In the data rows, the value 128 means zero.
Each group has one hidden pattern, and each of its rows is that pattern stretched or squeezed, then raised or lowered. There are 2 groups.
Each row in order, then its group:
[81 83 73 83 68 94 64 87] Y
[184 179 139 179 165 255 156 173] Y
[134 252 169  39 151  67   0 243] N
[152 136 136 145 139 179 128 140] Y
[159 151 136 146 144 177 137 142] Y
[123 100  52 111  77 203  75  93] Y
[142 123 112 137 128 188 114 124] Y
[163 151 148 161 145 185 134 152] Y
[117 122 112 103 105 104  92 127] N
[146 128 111 133 129 193 117 123] Y
[145 123  87 127 113 211 100 108] Y
[131 181 158 122 144 129 110 164] N
[103  90  80 102  89 131  84 101] Y
[138 131 108 123 120 172 113 130] Y
[117 158 130  91 126  93  78 154] N
[128 112 101 115 114 160 100 110] Y
[ 96 109  93  83  96  78  70 108] N
[117 104 102 112 102 133  97 108] Y
[148 134 124 138 135 179 136 136] Y
[155 168 172 145 163 149 134 173] N
[167 169 156 148 161 155 139 167] N
[129 113  93 124 105 166 106 111] Y
[131 123 110 125 112 137 112 117] Y
[164 149 121 144 138 217 138 142] Y
[189 172 162 179 166 230 161 176] Y
[152 165 151 131 154 120 133 157] N
[133 116 114 121 113 145 118 114] Y
[164 150 134 151 138 203 134 144] Y
[123 155 130 102 129 108  90 147] N
[101 125  95  72  97  75  65 126] N
[166 156 157 158 162 179 159 162] Y
[131 113  99 110 109 172  97  94] Y
[109  94  81 102  92 136  96  95] Y
[145 172 160 135 158 138 129 170] N
[ 96 131 112  71 107  84  48 124] N
[148 125 115 137 135 170 130 123] Y
[ 87 119 103  55  89  67  49  98] N
[138 146 134 139 133 154 141 136] Y
[105  95  65  98  76 184  77  76] Y
[108  88  47  88  67 195  61  62] Y
[109 106 108 111 111 125 109 113] Y
[121 164 136 104 135 115  77 154] N
[139 173 144 112 142 127 100 161] N
[150 140 122 142 130 214 127 129] Y
[120 120 114 105 117 116 103 127] N
[ 98  89  70  95  84 134  69  75] Y
[157 149 135 147 146 182 131 143] Y
[156 195 174 126 162 134 109 191] N
[185 176 161 170 169 190 170 163] Y
[124 132 130 118 133 121 112 125] N
[158 144 152 157 138 167 153 155] Y
[109 112  96 109  97 135 100 100] Y
[108 137 120  85 112  99  71 134] N
[144 116  75 129  99 255  86 101] Y
[186 165 156 178 173 211 170 176] Y
[128 120 107 111 114 161 109 114] Y
[112 160 128  84 126  94  47 160] N
[ 68 129  88  21  79  34   0 118] N
[120 120  99 104 102 162 112 107] Y
[116 117 108 110 106 124 116 103] Y
[ 81  81  76  81  72 101  79  69] Y
[134 124 119 133 125 167 120 130] Y
[111 114 111 124 112 111 107 106] Y
[142 172 144 107 146 112  95 181] N
[146 178 166 130 161 128 118 187] N
[134 129 108 138 118 198 110 117] Y
[154 146 142 151 136 184 137 149] Y
[135 119  83 129  92 217  86 102] Y
[106  92  72 104  86 144  76  93] Y
[162 122  42 134  92 255  67 100] Y
[173 179 172 166 170 165 150 178] N
[102 131 121  80 103  79  52 129] N
[111 100  80 116 103 143  91  97] Y
[155 171 168 156 162 163 139 166] N
[137 131 116 129 124 164 122 117] Y
[164 163 148 153 153 199 146 148] Y
[ 91 149 104  40  90  70  22 140] N
[ 86  86  77  89  75 127  72  75] Y
[112 137 128  78 124  89  59 152] N
[146 144 118 146 130 202 126 129] Y
[160 157 164 158 162 171 158 161] Y
[166 142 129 154 149 188 141 144] Y
[177 164 149 171 158 219 155 154] Y
[113 125 113  87 116  95  84 122] N
[151 188 164 115 160 130  98 182] N
[175 219 195 122 182 140 102 229] N
[190 176 159 175 179 220 172 182] Y
[138 121 114 126 109 175 123 126] Y
[120 149 131  86 113 103  60 145] N
[168 148 148 148 153 179 142 145] Y
[113 146 126  79 114 100  66 157] N
[128 156 152 111 142 121  98 163] N
[168 153 133 155 143 228 131 147] Y
[152 140 116 136 134 192 129 129] Y
[ 94 123 101  72 109  76  63 113] N
[161 158 135 153 147 197 144 148] Y
[164 162 147 166 158 204 154 163] Y
[112 115  89 113 102 151 100 106] Y
[141 207 166  94 148 104  63 196] N
[ 99 136 112  72 111  81  54 139] N
[166 151 124 158 137 203 133 146] Y
[132 129 115 130 120 179 122 123] Y
[153 154 153 157 146 173 135 142] Y
[145 174 162 105 156 109  93 174] N
[152 153 133 147 127 174 133 144] Y
[131 114  91 120 106 170 102 110] Y
[146 145  97 143 126 235 110 123] Y
[ 99 106  90  96  97 132 100  97] Y
[ 87 100  88  67  90  60  45 103] N
[126 160 139  98 119 105  81 154] N
[126 113  97 106 114 164  99 107] Y
[165 199 180 142 180 150 121 199] N
[144 163 150 129 146 135 113 158] N
[73 84 77 52 73 68 42 78] N
[104 115 110  94 106  96  78 118] N
[132 132 120 141 125 172 119 124] Y
[104 159 136  79 120  79  35 165] N
[138 137 126 140 139 171 131 139] Y
[107  89  49  92  75 185  66  70] Y
[140 136 129 138 128 157 134 127] Y
[145 134 124 137 124 188 114 130] Y
[145 158 157 139 149 137 125 165] N
[123 115  99 119 114 135 110 119] Y
[106 107 100 115 112 155 107 106] Y
[146 150 151 148 156 139 135 158] N
[148 163 158 114 147 128 107 167] N
[ 99  76  49  87  60 142  57  74] Y
[105  94  85 112  93 137  93 101] Y
[148 139 114 147 129 201 123 122] Y
[120 159 130  89 129  93  68 157] N
[151 148 123 150 135 230 128 139] Y
[123 123 102 136 116 151 114 120] Y
[121 105  88 107  95 154  84  99] Y
[125 151 129 105 120 109  94 131] N
[153 142 134 147 138 175 147 149] Y
[116 106  87 118  98 165  93 108] Y
[121 105  97 117 104 151 107 105] Y
[152 154 139 143 140 188 138 145] Y
[142 165 152 132 150 132 115 159] N
[113 129 118 107 116 105  93 132] N
[117 143 127 113 129 107  93 137] N
[126 122 103 111 111 168  95 109] Y
[102  66  19  79  56 230  37  66] Y
[153 134 100 132 123 225 103 116] Y
[146 140 124 137 140 180 134 131] Y
[166 195 172 136 170 146 122 192] N
